In the rows, 128 means zero.
Each path below is one point turned by a fixed rotation once a step. After each direction that follows a path, write how fast that rotation turns it, in degrees per step (0 if it stays still).
Each turn is a multiple of 5 degrees from 10 to 175, or 0.
Each row of a path follows its step; steps can be skipped.

step 0: [110 128 126 125 142 128 135 124 106 129 116 117 126 119 134 120 126 118
 123 130 126 126 122 131 123 138 130 127 129 115 111 112 140 125 114 138
 116 126 132 137 127 126 123 123 123 130 123 137 126 128 139 127 126 131
 119 123 130]
step 2: [132 127 122 125 124 133 129 127 133 127 110 126 121 116 139 125 137 132
 124 131 120 129 133 118 119 131 135 126 129 133 121 129 137 127 122 127
 117 141 140 127 120 141 124 114 127 135 147 141 136 136 121 118 124 112
 126 142 122]
step 3: [122 123 127 131 124 137 131 138 114 116 122 130 126 127 124 115 122 132
 121 123 128 137 113 111 127 146 134 127 132 121 120 145 131 134 135 134
 130 132 134 136 145 135 117 126 132 117 123 131 127 134 121 131 120 129
 130 144 133]
step 4: [128 126 142 127 128 134 123 130 131 136 120 124 131 111 145 129 133 129
 133 131 125 133 115 129 137 136 132 125 121 119 126 134 122 118 122 134
 122 114 130 147 120 133 120 133 144 140 117 130 145 133 129 136 131 125
 126 141 134]
step 6: [116 131 132 118 133 137 122 119 133 135 125 137 115 147 126 125 128 136
 136 125 123 134 126 132 130 144 131 134 136 122 123 138 141 131 119 152
 131 129 131 138 124 134 130 121 123 137 133 139 133 133 129 123 138 136
 127 136 122]
step 8: [123 135 132 123 133 135 138 136 109 132 114 121 122 119 127 124 120 109
 122 133 120 129 133 127 127 132 150 124 123 121 115 126 134 123 128 144
 119 132 125 135 135 133 123 118 128 127 118 128 138 128 127 124 120 132
 116 127 116]
step 10: [143 125 134 136 117 135 139 118 134 125 119 132 115 122 133 119 131 132
 135 127 134 133 137 120 129 134 137 119 124 130 120 127 140 133 116 125
 121 134 137 121 127 134 110 124 131 151 129 138 135 138 122 121 130 122
 123 136 128]
step 11: [119 127 127 125 127 138 134 130 112 122 132 128 124 139 129 123 126 141
 119 116 134 146 121 125 117 138 132 115 120 121 110 134 138 125 124 128
 124 119 131 134 131 139 124 129 117 118 117 138 132 134 122 132 131 135
 136 143 134]
step 12: [118 119 131 129 138 137 139 127 123 128 125 130 137 124 134 124 129 138
 140 137 127 120 116 140 137 138 128 118 123 116 124 124 125 131 114 135
 118 117 137 140 120 140 121 128 140 136 124 118 141 131 137 134 131 125
 132 131 116]
step 14: [116 131 117 117 134 140 124 127 136 132 125 137 119 129 123 117 123 131
 130 123 124 124 127 118 127 145 136 126 126 129 121 140 132 145 137 142
 130 134 129 132 125 125 135 116 127 132 132 136 148 136 129 122 141 121
 130 138 115]
step 17: [120 117 116 127 131 124 127 119 117 138 129 118 122 118 128 128 127 137
 130 122 127 133 118 127 139 131 125 123 129 110 118 131 144 122 113 129
 116 132 122 139 120 132 142 128 132 139 140 128 136 137 122 129 142 124
 119 131 136]
[125 130 130 127 129 129 129 125 124 131 132 132 126 125 127 128 124 128
 126 130 128 127 128 127 127 129 127 126 130 128 131 131 132 128 129 130
 131 126 127 128 126 126 129 124 129 125 127 128 124 130 125 133 131 129
 128 130 127] : 135
[129 128 130 131 132 129 126 131 126 125 131 128 131 130 125 127 128 131
 124 125 130 125 129 126 124 126 126 131 128 127 125 128 127 129 128 123
 127 127 127 129 132 126 128 129 131 125 131 129 128 132 127 129 130 128
 129 127 129] : 170
[124 127 127 126 129 127 125 128 131 125 127 125 128 123 131 126 130 124
 128 129 127 126 125 126 128 130 124 132 131 127 129 131 128 124 127 128
 129 129 130 130 130 128 128 128 127 127 130 130 124 127 127 128 128 123
 127 128 132] : 20
[126 128 128 126 126 130 129 125 129 126 131 129 125 130 131 128 127 129
 128 124 130 129 125 127 128 126 127 129 126 128 126 121 128 125 128 129
 129 127 129 127 127 123 125 131 131 131 126 132 127 128 128 130 131 129
 126 128 131] : 65
[124 127 134 129 126 127 128 126 129 125 128 123 129 132 128 127 125 129
 126 130 126 129 126 126 126 129 128 127 128 131 125 127 128 128 132 126
 131 126 129 128 129 132 130 126 128 130 124 127 129 127 131 131 125 126
 128 130 128] : 90
[128 131 128 124 130 128 131 129 131 129 130 126 127 124 129 129 126 127
 127 127 131 131 129 128 123 123 126 129 126 132 126 130 129 126 129 128
 126 127 125 125 128 130 129 128 128 129 125 127 131 128 123 124 128 125
 128 130 127] : 125
